In the rows, zero is written as 100.
One turn moves each row of this set onto another row. After a few examples, where does it send each row asked below?
j933: [ 98,  90, 112, 100,  74,  94,  98, 115,  96, 128, 110,  83,  96,  89,  89,
  84]
j348: [ 72,  98, 121, 102,  95, 102,  93,  99,  98, 112, 117,  96,  91,  83, 104,
 102]
j665: [ 92, 106,  78, 109,  94, 107, 103,  97,  82, 126, 113,  88,  98,  81, 104,
  90]
j306: [ 82,  97,  88, 107,  91, 102,  69, 104,  87, 105, 113,  89,  88,  89,  98,
  82]
j52: [104,  92, 101,  98,  96, 111, 109, 104,  84, 131,  97,  94, 109,  87,  94,
  93]
j468: [ 84,  96,  92,  94,  94,  91,  78, 106,  88, 126,  98, 101,  99,  95, 103,
  72]
j156: [ 79, 100, 104, 106,  93, 110,  83,  91,  96, 144, 104,  83, 100,  87, 102,
  95]
j194: [ 87, 101, 111, 106,  95, 103,  77,  91,  86, 124, 113,  97,  77, 103,  92,
  78]
j405: [100, 106, 102, 121, 103, 117,  85,  98,  95, 112, 123,  88,  98,  84,  95,
 100]
j553: [ 95, 104,  77, 105,  92,  99,  95,  94,  99, 129, 107,  94, 112,  98, 109,
  91]
j929: [ 86, 102,  96, 106,  80, 112,  94, 109,  75, 113, 117, 101,  94, 115, 100,
  89]
j26: [ 80,  91, 107,  94,  94,  97,  88,  88,  97, 135, 100,  84, 100, 105,  93,
  80]
j224: [ 88,  99,  83, 101,  77, 111, 105, 111,  78, 116, 120,  91,  97,  92,  87,
  91]
j960: [ 87,  93, 115, 101, 110,  98, 106, 111,  86, 127, 102,  92,  93,  97, 112,
  88]
j17: [ 76,  89,  90,  88,  81, 105,  81, 100,  81, 118, 102,  84, 106,  86, 100,
  94]
j598: [ 72,  97,  94,  94,  94,  94,  83, 110,  84, 129, 101,  92, 105,  79, 104,
  86]
j234: [112,  96,  94, 105,  96, 117,  98, 101,  83, 124, 120,  95, 104,  96, 102,
  76]
j846: [ 72, 103,  95, 111,  98,  99,  92, 113,  89, 111, 117,  96,  93, 114, 108,
  93]
j802: [ 85,  97,  88, 101,  88,  91,  71, 113,  97, 115, 111,  95,  95,  95,  90,
  75]
j928: [ 80,  94,  83, 102,  96,  89,  97, 102, 106, 114, 113,  85, 105, 111, 102,
  92]
j493: [ 80,  90, 111,  97,  97, 102, 104, 107,  96, 125, 111,  83, 113,  94,  95,
 111]
j172: [ 98, 106, 109, 114,  91, 116,  79,  94, 107, 120, 107,  92, 108,  93, 104,
  79]
j18: [ 89,  80, 105,  93,  92, 103, 107, 117,  82, 116, 123,  88, 101, 111, 100,
  91]
j851: [106,  92, 100, 104,  98, 108,  99, 108,  99, 106, 118,  85,  85,  95,  82,
  78]
j544: [ 82,  92, 101, 104,  88, 107,  86,  84,  85, 125, 113,  73,  88,  84,  88,
  94]
j856: [100,  93,  87, 102,  97, 109,  99, 103, 105, 119, 130,  86, 114,  91,  91,
  92]
j341: [ 91,  96, 110, 110,  94, 121, 102, 112,  76, 123, 106,  92, 100,  87,  99,
 106]
j370: [105, 101, 113, 106,  95, 100,  95, 119,  94, 129, 111, 104, 102, 106,  89,
  79]
j697: [ 99,  94, 105, 113,  98, 107,  82, 108, 103, 106, 114,  95,  99, 115,  94,
 103]
j911: [ 85,  93, 111,  97,  87, 106,  90,  88, 108, 103, 114,  87, 109,  97,  88,
  90]
j146: [103,  97,  99, 115, 116,  96,  90, 103, 106, 113, 107,  97,  96, 101, 101,
  89]
j744: [ 93, 101, 109, 118,  99,  99,  95, 105,  93, 119, 110,  74,  91,  81,  97,
  74]
j283: [ 89,  91,  95, 105, 114, 104,  96,  94,  95, 112, 125,  85, 102,  96, 115,
  99]
j90: [ 81, 100,  90, 104,  80, 111,  66,  99,  83, 114, 108,  90, 103,  89, 100,
  96]
j660: [100,  95,  94, 106, 110,  95, 106, 110, 105, 126, 106,  94, 105,  85,  88,
  88]
j800: [100,  91, 103, 101,  90, 119,  91,  87,  94, 114, 107,  85, 108,  98, 105,
 107]
j420: [ 91,  98, 102, 110, 102, 112, 104, 123,  78, 125, 127,  94,  97,  90,  99,
  85]
j114: [ 87,  86, 108, 108,  95, 115,  95, 109,  84, 101, 113,  86,  93, 103,  91,
 109]
j747: [ 70,  99, 108,  99,  98,  97,  85, 106, 104, 131, 113,  92,  87,  98,  86,
  81]
j217: [ 90,  95, 106, 103,  98, 105,  90, 109,  92, 125, 122,  98, 113, 113, 114,
 105]
j73: [ 91,  98, 104, 103,  75, 114,  75,  98,  95, 130, 119,  89,  87,  95,  82,
  93]
j655: [ 96,  96, 123, 101,  82,  96,  90, 100,  82, 125, 107, 101,  94,  95, 109,
  93]

j933 -> j655
j928 -> j553
Now find these:
j493 -> j800
j341 -> j114
j468 -> j598
j747 -> j26
j420 -> j18

